Each named turn below is shown by a few rows before and after it. Which turns, in which order, take the first row of each later pair to the second? The first pair is answered.
turn ror:
[ -0.5  11.0  -5.2   1.1   0.7   7.7   1.1   0.5   8.0 -16.1  -3.2  13.8
   4.7  12.9 -13.3  -8.6  -3.1   6.3  -2.7]  ->  [  5.4  -8.7   0.5   0.6   6.7  -5.9 -11.4 -12.8 -11.3   7.3 -10.9 -13.0
   3.5   2.4  -5.0   0.3   6.0 -12.9   1.3]
[ 6.2  5.6 -9.2  0.0  3.2  3.5 -6.5 -6.7 -2.8 -5.9 -3.9  0.3 12.5 -5.2
 -2.0 -5.1 -1.5  1.6 -6.3]  ->  [ 8.7  1.1 -1.4 -5.4  5.1 -5.1 -4.1  2.4 -9.6 -7.1 -0.3 -6.0 10.5 -3.5
  4.4  0.5 -0.8 -3.1 -7.5]
[ -7.6  13.9  -8.0   2.6  -5.8   4.4   6.5  -0.4   8.1   4.0  11.3  16.4
  13.1   6.1 -12.2  -4.2  -6.0  10.6  -1.5]  ->  [ -1.4 -11.6  -3.3   6.6   0.9  -4.2  -3.5 -12.5  -8.8  24.3   5.0 -13.3
  12.0  -4.3  -3.1   5.8   0.8  -7.5   3.6]
turn kegi:
[ -2.2 -14.1  -5.2  -9.2   2.6  -3.8   1.8  13.0  13.6   4.9   3.7  -4.4
  -6.5   6.9   0.0  10.6  -4.3   0.8  -3.9]  ->  [ -2.8 -16.6  -7.6 -10.1   0.5  -0.2   1.8  15.3  15.9   3.8   4.1   0.6
  -3.6   9.4   0.0   6.1  -6.5   4.2  -6.7]
[  8.7  13.3   6.2 -13.8  -0.1  12.2  -8.8  -0.3   2.7 -12.9  -7.8  -5.8
   3.1   8.9  -7.5 -18.0 -10.3   7.7  -9.6]  ->  [ 10.1   4.3  -7.5  -4.5  -1.6  13.0   2.1 -13.2  -3.9  -7.4 -16.3   2.4
  15.7   5.0 -21.2  -9.2 -15.3   2.5  -5.5]
[  7.4   0.2  -5.4 -16.6  -4.6  18.2   3.7  13.6  13.7  -8.8   5.6   2.0
   1.7   5.8  -0.7 -12.7  -6.3  10.2 -10.5]  ->  [  6.4  -4.2 -15.6  -6.4  -3.4  19.8  14.4  -0.7   6.8  -3.6  -4.5   7.6
  10.7   3.8 -10.0  -2.4  -6.6   8.8  -5.5]
turn niti:
[-0.2  8.6 -4.4 10.2 -1.5  6.5  5.4 -3.0  9.2  4.5  5.4 23.0 12.9  9.8
 -5.7 -5.0  2.9 -1.1  0.7]  ->  [  9.3  -2.6  -0.4   5.4   7.5  -0.5   5.9   0.0  -1.1  -2.9  -0.6  15.9
  19.3   9.9  -4.2   9.3  -2.6 -12.3   0.6]
[  3.5 -20.6  -3.4  -3.1  15.3  -0.7  12.7  -2.2 -16.6 -10.7  -6.6  -5.0
  12.6  13.5 -14.5  12.9  -9.7  -6.6   6.6]  ->  [ -9.9  -1.0 -13.2  11.1  -4.8  18.5   3.9 -11.1   6.1   5.4   9.1   7.4
  -2.6   7.5 -10.7 -11.7   2.8  23.5   2.9]
[ -8.0  -7.1  -1.2  -1.6 -10.4  -2.4  -6.6  16.6  16.1  -9.3  21.2  -1.5
  -4.1   3.5  -2.8   1.0   9.7 -17.2   5.7]  ->  [ -6.4 -11.0   0.9  -1.3  -8.9  -5.0  -5.9  14.3  17.0 -11.2  19.8  -4.6
  -5.7   0.0  -4.9   5.1   9.8 -19.9   2.8]
turn nekos:
[  0.2 -20.2 -11.9  -8.3   4.9  14.7   7.9   2.6 -15.6  19.3   1.5 -11.7
  18.2 -16.1   6.5   7.2  -0.8 -13.8  14.8]  ->  [ -3.0   6.7 -12.8   2.6   9.2  -8.6  13.0   5.3 -11.9  -1.0  -8.7  16.5
  26.8  -5.8  -9.5  15.1   0.0 -15.7  20.5]
[ -2.9   0.2  -2.6  10.5   4.3   8.3   6.4 -14.2 -11.6   0.6 -10.1  -6.8
  -4.1   2.5 -16.7  -3.1   9.9  -0.4  -1.1]  ->  [ -3.2  -4.1  -3.8   6.2   3.2  10.7   6.0 -14.9  -8.9   0.6 -10.1  -8.7
  -5.0   1.2 -18.5  -6.4   5.5  -1.0  -7.3]
[  1.2   4.5 -15.3   2.4   1.7  -6.9  16.9  -0.7  -1.3  -9.5 -16.4  13.7
  14.8   0.9 -24.0  10.9  -8.6  -2.7   6.0]  ->  [ -9.0  18.3 -10.4  19.1  -4.5  -9.8 -11.3 -18.3   4.3   2.9  -9.9   5.9
  -5.0  -2.5 -11.9  -3.5   4.5   5.2   8.1]

Each pair is 2 to 3 turns apart.
[  2.6  -8.9   8.2 -17.5   4.7   4.2   6.2   4.2   0.1  -2.0  -2.1 -21.6
   1.7   4.7   2.2  11.5 -13.2  -1.6  -6.5]  ->  [  2.3   1.0   4.1  -1.7   7.3  -1.4   7.3  -8.3  -5.0 -10.4 -10.6  -5.0
  10.9   7.8 -16.8  10.2 -17.5  -7.9  -5.4] -> ror ror nekos
[  2.5   6.1  -9.4  -2.9   5.1  -1.4  20.1   9.5   2.2 -20.2  -7.8  18.5
   2.1   9.1  -5.8   4.8  -5.6   0.0 -10.3]  ->  [  4.9 -13.2 -12.5 -13.1   5.0  16.1  15.7  11.4   0.3  -8.2  -0.5  -3.6
   4.3   0.8   2.9   0.7  -8.3   0.9 -16.9] -> nekos nekos nekos
[ 14.5 -26.7   6.2 -12.3  12.9   5.1  -8.4 -12.0 -17.8  10.3 -16.2 -24.4
   1.5  -9.8   6.7  11.0  -7.4 -13.5  -3.6]  ->  [  5.2   4.6  21.5   2.9  22.2 -28.6 -14.3 -10.2 -16.0  -7.2 -20.5  -4.2
  -5.7   3.4   6.2  15.2   9.0 -16.6   7.3] -> nekos kegi nekos
[ -1.5  -1.2  -6.1  16.8 -11.6   7.5 -16.8 -19.2   3.7  10.9  -3.9  -8.9
 -10.9   0.4   4.9  -9.4  -5.3   5.6  -9.0]  ->  [  3.2  -2.7 -11.7   0.4 -16.6  22.2  -3.3   5.9  10.9  -0.6   4.8  -3.4
  -7.5   1.7   6.1  -9.6 -12.8  14.3 -11.9] -> ror ror nekos
[  9.0   9.4  -7.1  -6.7   3.2   8.6   5.2  19.2  -3.5 -15.0  -2.8   4.4
   7.5  -8.1  -8.6   1.2  -8.2  16.1   3.3]  ->  [ -2.0   2.9  -7.6   7.0  -1.0   9.3 -12.5  -2.9  -4.6  10.9  -2.9 -12.7
  -4.9 -16.9   2.1  -2.5   4.1  21.8   7.2] -> kegi nekos nekos
[  2.5   4.1   5.4  12.0   4.5 -11.7 -12.1 -24.9 -14.2   1.7 -17.7  -4.7
   6.8  -0.6 -12.0   1.4  -0.2  -7.2   3.3]  ->  [ 10.4  -6.8   6.7  -6.2   8.6 -12.9   1.4  -4.5 -22.1  -8.1 -15.9 -10.8
  11.9   2.1  -7.8   9.4  -7.1 -15.9   2.1] -> kegi nekos nekos
[  0.1  14.4   3.8  17.1  13.7   0.8   4.4 -10.1   2.8   3.2   6.7   0.8
 -20.2  -5.3  17.7 -18.3  24.3  17.5  -0.6]  ->  [  9.8   0.4  -8.1  -0.7  10.8  18.5  35.2  12.0   2.9 -11.2   3.7  10.4
   2.4  -3.0   6.5  -9.8   4.8  19.8  -3.7] -> nekos ror nekos
[  6.3  -2.9  19.0 -14.7  -5.0  -0.9  -5.0   0.2   0.6   8.8   7.5 -22.9
 -11.8  -6.2   8.6   8.3  -1.1  -5.6  -2.7]  ->  [  6.9   4.8  16.8 -17.1  -7.8  -0.2   0.5  13.7  11.3  -2.2  12.3  -5.6
 -12.9  -4.3  11.2   7.0  -3.6   2.5  -4.1] -> ror ror ror
[-13.9   1.7   2.3   7.3 -11.7 -12.6  -7.1 -12.4   7.9  19.4  -2.7  -5.8
  -8.8  -2.1   4.8  -4.6  19.9   6.7   6.9]  ->  [ -4.9  -3.8  -1.9   9.2  -2.2  -5.4  -5.1 -24.9  -4.9  13.0 -16.8  -7.2
   1.6   5.0 -11.9  -3.7  10.3  -3.1   1.2] -> niti ror ror
[ -2.9  -3.4 -27.1   2.6  -2.6  10.9 -16.3 -30.8  -0.9  13.5   1.7 -15.7
 -17.0 -18.0  -5.6  -7.0   3.4   2.5  -0.5]  ->  [ -2.5   0.7 -29.4 -12.9  -9.3  27.3   3.0  -5.9  11.6  -2.6   8.3  -0.1
 -13.6 -13.5 -11.4 -10.0  -3.6  15.2  -3.7] -> ror ror nekos
